In the rows, zero is written as 128.
which system made each run:
run 1, k_869 (8 x 20):
[[ 95 140  96 163  87 162 184  97 133  83 161 133 118  79  66 103 159 176
  133 142]
 [136  89  68 107 212  97  98 147 161 176 139 103 128 173 130 134 132 168
  159 117]
 [193 146 173  93 116  90 185 126 152 131  80 122 147 115 120  95 109 126
   63 165]
 [ 74 150 134 125  62 130 149 124 140 122 218 104 122 135  68 122 144 182
  132 104]
 [153 101  31 145 190  83 154 101 133 168 129 122 115 100 141 125 118 165
  186 146]
 [178 120 153  90 176 124 151 155 180 101  79 116 152 165  85  96 155 153
   49 151]
 [ 99 161 181  85  48  84 162 137 152 180 204  88 137 128 101 109 100 156
  125 109]
 [135 121  14 169 128 118 177  61 120 129 155 130 100  80 110 120 135 195
  171 152]]
run 2, k_850 (8 x 20):
[[143 150 142 123 114 118 131 150 167 128 114 145 133 117 159 133 122 103
  110 139]
 [114 116 120 136 101 161 122 103 117 130 128 112 127 123  94 133 143 147
  155 120]
 [138 127 117 135 169  96 128 131  95 119 135 140 117 137 160 126 107 115
  117 130]
 [131 137 162 122 110 151 127 152 165 119 101 131 144 121 117 128 146 112
  116 131]
 [103 122 118 128 102 135 125 100  97 148 158 113 119 125 120 126 114 143
  153 113]
 [157 134 100 146 158 112 128 129 130 101 110 155 119 129 164 137 129 112
  108 147]
 [119 120 175 119 121 152 118 148 129 127 105 108 146 138  89 129 149 120
  139 114]
 [106 136 122 126 106 114 142 110 104 146 164 133 117 106 152 110  91 129
  129 126]]
run 3, k_772 (8 x 20):
[[116 157 148 139 113 128 145 164 168  97 139 148 134 107 130 126 143 112
  112 133]
 [118 114 107 121 101 139 108 103 133 171 137 102 128 135 114 141 128 150
  170 114]
 [154 117 103 131 177 111 144 116 104 111 108 143 120 127 148 107 112 130
   95 149]
 [122 148 174 123 118 121 123 177 165 111 134 124 143 145 108 140 154 114
  118 117]
 [114 127 114 130  82 126 145  89 107 165 151 110 122 102 120 124 108 146
  167 124]
 [143 115  73 138 186 133 120 130 147 106 111 155 119 130 162 121 131 132
  104 146]
 [147 132 193 103 127 112 120 161 136 131 111  97 151 167  89 140 146 121
  120 113]
 [ 98 149 124 139  80 116 171 102 105 135 175 133 116  81 128 106 102 139
  139 131]]
run 4, k_869 (8 x 20):
[[119 114  76 128 145 109 174  93 120 157 153 118 117  92 114  89 106 176
  147 139]
 [169 123  84 110 167 111 139 138 201 119 118 121 135 160 108 124 155 174
   89 147]
 [153 143 181  88 103  69 173 138 139 165 145  80 146 141  78 113 118 155
  122 125]
 [ 97 134  78 134 114 118 187  99 136 129 187 128 111  91  99  83 118 189
  123 140]
 [168 110  56 118 181  97 136 134 201 149 120 106 132 152 103 139 160 185
  143 141]
 [173 130 181  74 138  71 186 134 134 152 116  86 150 146  78  85 112 161
   82 142]
 [ 88 158 101 120  75 107 188 118 173 133 218 120 117 102  92  89 122 193
  111 133]
 [169 102  31 131 171  88 156  99 170 168 126  95 126 128  88 139 154 202
  182 144]]
run 5, k_938 (8 x 20):
[[138 120  55 149 101 171 108  75 143 129 104 154 112 102 170 141 124 131
  138 148]
 [143 115 156 127 152 131 102 125  73  88 122 105 127 199  82 147 157 141
  103 109]
 [131 156 183 125 125  87 148 163 112 140 124 148 134  93 180 118  87  69
  124 132]
 [ 75 118  86 159  86 201 111  99 133 125 139 145 118  83 132 130 137 131
  171 123]
 [165  98 107 112 164 116  90  86  66 130 116 106 114 205 124 146 121 153
  105 118]
 [148 166 201 136 121 108 141 171 120  79 104 158 136 119 157 132 124  64
   79 140]
 [ 54 128 131 154  78 163 122 124 110 157 164 128 124  68 130 130 119 112
  212 103]
 [160  86  48 126 164 149  95  50  74 134  99 131 104 165 155 130 109 159
  112 138]]
run 6, k_850 (8 x 20):
[[127 112 124 172 189 141 116 152  94  91  86 151 127 106 139 143 150  86
  165 129]
 [ 96 112 201  93 122 174 108 143 102 145 101 125 143 121 138  89  93  92
  104 113]
 [117 161 121 138  35 149 109  85 116 111 163 150 107 129 165 148 109 121
   98 128]
 [157 130 105 194 140 128 112 113  82  85  93 144 116 118 131 192 168  93
  184 129]
 [ 95 102 201 128 180 157 134 166  66 121  89 133 142  95 128  86 107  74
  136 118]
 [ 83 147 156 104  46 186  93 116 145 135 151 155 122 121 186 111  87  99
   77 120]
 [168 141  88 181  66 142  92  60  81  95 109 140 104 143 141 207 153 115
  158 131]
 [125 118 183 178 203 117 146 164  31  76  90 144 131  99 120 129 140  63
  161 124]]
run 7, k_505 (8 x 20):
[[ 92 100  76 179 143 180  89  95  70 101 134 134 106 132 114 159 156 135
  185 108]
 [165 114 158 109 158 140  94 132 107 137  51 153 136 130 201 123  87  62
   94 140]
 [ 80 166 208 128  44 167 116 159 141  90 161 131 137 132 100 139 148 104
  104 105]
 [131 135  73 185  81 128 113  64  68 129 140 142 100 100 156 181 126 116
  198 127]
 [156 100 138 149 190 184 109 133  98  75  29 162 134 117 151 119 141  77
  100 149]
 [ 66 140 228  99  81 167  67 178 122 139 152 122 143 157 145 136 111  74
  119  82]
 [137 175 102 175   4 134 145  51  93 113 146 152 102  76 157 166 114 113
  150 144]
 [151  99  90 192 195 187  88 119  82  45  53 160 119 135 125 169 185  97
  147 137]]
run 8, k_870 (8 x 20):
[[146 145 131 149 143  65 169 137 102 135 137 128 125  95 135 134 117 114
  161 137]
 [ 92 106 108 129 159 169 138 151 169 124 124 132 136 100 105  94 146 148
  136 130]
 [135 116 139  82 111 130  90 117 141 176 131 104 132 176 142 129 102 140
  108 114]
 [174 166 125 142 103  71 169 119 133 105 138 132 120 124 128 145 132 134
  107 150]
 [ 98 113 125 150 168 124 151 156 120 122 142 112 134 105  80 118 155 143
  182 117]
 [113 101 120  85 144 151 113 125 157 185 114 122 137 120 157  90  89 133
  118 128]
 [160 159 126 108  88 105 123 121 171 114 149 125 124 175 127 147 137 151
   72 133]
 [147 142 142 154 129  70 169 131  92 130 143 103 129 114  86 150 146 134
  183 125]]
run 9, k_772 (8 x 20):
[[174 144 130 137 157 111 105 157 156  95  91 155 129 153 172 159 141  90
   94 142]
 [109 129 185 131  84 145 143 128 101 127 131  91 142 124  52 131 153 137
  162 108]
 [ 90 123  82 140 142 133 133 114 111 145 156 160 107  82 191  99  80 117
  138 133]
 [177 118 121 117 139 158  79 131 175 112  66 130 139 175 136 162 161 120
   97 136]
 [113 134 191 129 116 108 154 122  41 115 158  97 127 143  72 120 126 135
  135 107]
 [ 95 152  94 161 113 134 137 142 160 125 146 178 117  56 197 124 108  90
  150 141]
 [152  84 107 107 134 190  68 102 152 149  70 102 139 178 105 150 157 151
  134 121]
 [131 133 183 122 159  85 157 126  27  99 151 126 119 148 121 100  97 115
   81 123]]
run 10, k_938 (8 x 20):
[[168 126  69 138  61 150 115  56 152 154  99 119 121 122 128 165 140 155
  156 144]
 [150 119 139 142 201  92 153 140  68  67 132 119 122 169  78 122 154 145
   98 128]
 [105 139 183 106 140 122 119 199 179 163 113 144 150  94 180 112  99  67
  135 122]
 [ 97 120  87 131  41 186 138  59 137 154 149 116 117  91 102 116 124 174
  151 130]
 [180 120  77 138 200  68 112 117  93  93 144 127 106 208 129 160 144 160
  100 129]
 [147 145 225 122 139 126 140 203 159 113  64 130 165 102 126 129 142  57
  124 132]
 [ 42 122 114 123  72 162 159  99 123 177 192 122 119  57 120  75  87 155
  169 115]
 [180 108  13 133 165 121  76  77 141 114 125 141  99 200 161 172 144 177
  103 141]]
run 11, k_505 (8 x 20):
[[ 97  86 134 143 192 175 139 149 108 131  76 132 141  70 111  91 133 106
  176 130]
 [ 94 113 142  71  95 186  73 117 156 165 135 128 129 162 169  99  86 129
   70 113]
 [186 184 132 147  50  80 133 106 136  90 148 132 115 164 127 191 151 130
   99 139]
 [125 118 127 194 192 106 161 148  61  91 115 130 125  86  92 145 162 107
  207 125]
 [ 71  82 135  95 165 203 101 143 141 176  94 143 141  88 174  64  81 101
  129 121]
 [145 158 142  85  23 159  84  95 178 126 143 123 126 190 139 152 126 146
   49 124]
 [179 168 127 194 124  48 155 117  59  68 151 128 107 146 102 203 169 118
  166 129]
 [ 84  90 134 163 220 159 154 171 101 130  79 149 141  35 136  81 121  79
  196 132]]
run 12, k_870 (8 x 20):
[[117 104 141 106 149 134  98 145 135 171 116 105 140 144 127 130 121 123
  158 108]
 [149 144 129 109  98 123 149 106 141 127 126 136 125 122 144 110 105 135
   82 146]
 [125 140 115 149 133 102 130 145 132 107 161 119 123 146 102 155 159 143
  150 117]
 [134 107 135 120 150 126 145 125 118 159  94 117 139  96 123 107 112 121
  158 133]
 [108 129 119 105 133 145 123 137 159 120 153 139 124 144 139 102 119 146
   79 129]
 [154 146 137 127  95  96 118 129 145 145 132 107 132 150 120 168 142 130
  150 120]
 [137 122 118 140 144 111 174 110  95 122 122 123 126  95 107 104 121 143
  138 142]
 [ 97 115 116 116 174 137 112 169 167 134 146 133 132 137 139 112 130 131
  125 117]]

runs to name:
run 13 (2 x 20):
[[ 89 112 147 130 150 181 102 159 135 107 118 142 135 125 130 113 138 108
  121 117]
 [135 128 136 115  92 142  87 113 131 162 109 129 130 136 172 149 103  99
  135 121]]
 -> k_869
run 14 (2 x 20):
[[114 126 169  85  86 152  95 116 123 150 139 111 132 168 132 119 103 129
   88 109]
 [152 169 112 163  82  89 146 102 106 103 152 149 108 114 153 163 125 117
  132 140]]
 -> k_938
run 15 (2 x 20):
[[144 128 139  92 113 134  70 124 139 123 145 110 125 226 123 155 136 151
   73 109]
 [145 171 151 159 105  54 181 134  90 126 151 136 122  82 144 145 112  97
  163 137]]
 -> k_869
run 16 (2 x 20):
[[136 104 113 101 155 131 175 123 165 158 106 106 143 100  85  74 127 173
  126 146]
 [114 131 129  78 142  90 122 153 173 166 184 105 131 177 127 107 107 167
   97 111]]
 -> k_870
run 17 (2 x 20):
[[ 99 145 147 159 144 145 137 175 139  71 133 158 130 104 125 124 154  99
  120 128]
 [107 111 134 122  94 159  93 109 121 178 116 109 133 120 134 144 118 118
  184 107]]
 -> k_505
run 18 (2 x 20):
[[ 95 113 165 135  86 185  91 129 115 147 105 111 140 113 110 147 141 101
  184 104]
 [124 126 115 142 126 131 132  82  48 116 132 155 105 108 177 111  80 109
  108 136]]
 -> k_850
run 19 (2 x 20):
[[ 89 140 124 156 138 131 139 137  93  81 173 150 112 116 130 119 129 123
  119 122]
 [138 124 126 134 120 141  96 140 156 155  93 131 137 117 158 158 132  95
  169 125]]
 -> k_772
run 20 (2 x 20):
[[164 131 102 120 178 103  87 162 177 136  98 155 128 153 204 154 119  93
  109 139]
 [143 147 221 126  61 147 141 125  99 111  89 109 147 118  85 138 143  95
  125 124]]
 -> k_869
run 21 (2 x 20):
[[ 87 106 161 106 168 158 107 170 131 145 117 137 140 117 152  93 104  97
  123 114]
 [138 139 135 103  52 160 108  83 137 141 125 127 124 144 147 130 107 132
   87 131]]
 -> k_850
run 22 (2 x 20):
[[109 173 135 166 139  77 197 177 148  77 174 161 123  69 128 111 136 114
  126 146]
 [ 88  82 108 111 136 190 113 131 176 179 107  93 150 107  76 108 151 162
  189 114]]
 -> k_869
run 23 (2 x 20):
[[100 108  62 142 123 122 104  86  93 182 167 118 108 118 155 147 102 145
  205 109]
 [191 120 115 132 198 121 138 129 119  79  59 157 128 142 150 113 133 111
   62 165]]
 -> k_850
run 24 (2 x 20):
[[150 141  98 162 131 117 132 137 155 109 112 143 125 110 138 159 156 118
  155 142]
 [122 104 171 110 158 140 119 140  96 133 105 106 140 144  97 112 127 124
  129 113]]
 -> k_869
run 25 (2 x 20):
[[126 156 197 111 110  78 143 145  81 147 147 134 127 117 171 117  73  80
  109 123]
 [ 92 153  95 173  69 177 149 121 178  91 147 153 123  68 110 135 166 137
  153 140]]
 -> k_505
run 26 (2 x 20):
[[136 135 157 115 100 179  89 147 174  81 113 119 140 191  85 150 181 141
   76 120]
 [114 137 146 147 111  76 147 104  33 149 176 109 112 118 123 142  99 122
  180 109]]
 -> k_772
run 27 (2 x 20):
[[ 81 124  93 134  81 195 117 125 203 145 137 131 134  88 118 123 150 148
  161 125]
 [185 103 101 111 132 124  93  62  73 137  96 107 114 195 131 152 118 154
  101 130]]
 -> k_505
run 28 (2 x 20):
[[101 126 144 123 145 119 130 137  91 136 147 141 122 112 166 104  86 104
  120 121]
 [128 144 116 134  80 160 122 128 188 122 118 141 132 112 132 139 147 128
  123 137]]
 -> k_505
run 29 (2 x 20):
[[102 123 190 103 105 127 164 117  74 142 150  98 136 119  80  85 103 144
  118 114]
 [101 137  42 144 124 131 132 119 176 127 180 157 106 107 163 120 122 159
  126 139]]
 -> k_869
run 30 (2 x 20):
[[188 138 141 119 107  71 116 129 150 175 103  89 142 154 121 184 141 124
  177 123]
 [109 119 114 139 152 131 200 113 106 108 140 128 124  79  81  66 125 166
  120 146]]
 -> k_772
run 31 (2 x 20):
[[145 115 142 121 128 133 147  97  84 121 110 109 130 136  89 112 129 148
  115 132]
 [108 136 114 134 163 111 121 163 143 115 158 149 120 131 164 123 120 118
  117 124]]
 -> k_505
run 32 (2 x 20):
[[ 71 102 111 112 124 184 109 103 107 153 144 140 117 108 159  85  85 132
  119 118]
 [183 145 117 130 105 126  86 102 126  96 104 144 116 182 166 174 132 114
   77 137]]
 -> k_850
run 33 (2 x 20):
[[113 117 182 104 135 171  99 143 108  98 113 127 135 168 112 111 132 118
   72 114]
 [116 166 142 150  66 109 121 123 111 130 159 145 115 109 170 159 109  92
  146 120]]
 -> k_870
run 34 (2 x 20):
[[123 112 136 117 117 173  96 102 101 116 114 122 123 159 118 126 129 135
  101 119]
 [145 153 139 145 124  98 120 134 103 109 131 148 118 132 170 153 115  91
  120 130]]
 -> k_870
run 35 (2 x 20):
[[ 70  94  87 142 135 166 134  79  58 149 158 127 108  92 125  92  97 154
  168 115]
 [171 119  82 114 185 129  76 150 190 121  86 157 125 171 196 147 131 113
   82 143]]
 -> k_870
run 36 (2 x 20):
[[147 125 143 117 178  84 137 140  88 117 133 123 125 158 131 117 112 126
  101 127]
 [118 153 158 120  93 130 145 162 191 130 135 130 143 107 120 122 139 120
  122 131]]
 -> k_850
run 37 (2 x 20):
[[142 124 131 104 124 113 101 141 165 161 133  99 138 173 114 152 140 144
  139 113]
 [145 141 134 129 129  83 178 111  91 125 144 121 123 112 116 108 110 143
  117 140]]
 -> k_505
run 38 (2 x 20):
[[115  99 168 123 170 136  96 159  95 160  90 117 144 120 145 132 113  80
  176 107]
 [ 93 144 157 110  55 178 131 106 130 126 140 145 125 101 150  94  94 118
   81 131]]
 -> k_505
run 39 (2 x 20):
[[156 106 107 112 165  86 155 109 113 167 120  99 131 129 110 113 111 159
  146 135]
 [126 138 127 110 160 112 151 166 181 105 150 134 133 143 115 101 139 153
   76 137]]
 -> k_850
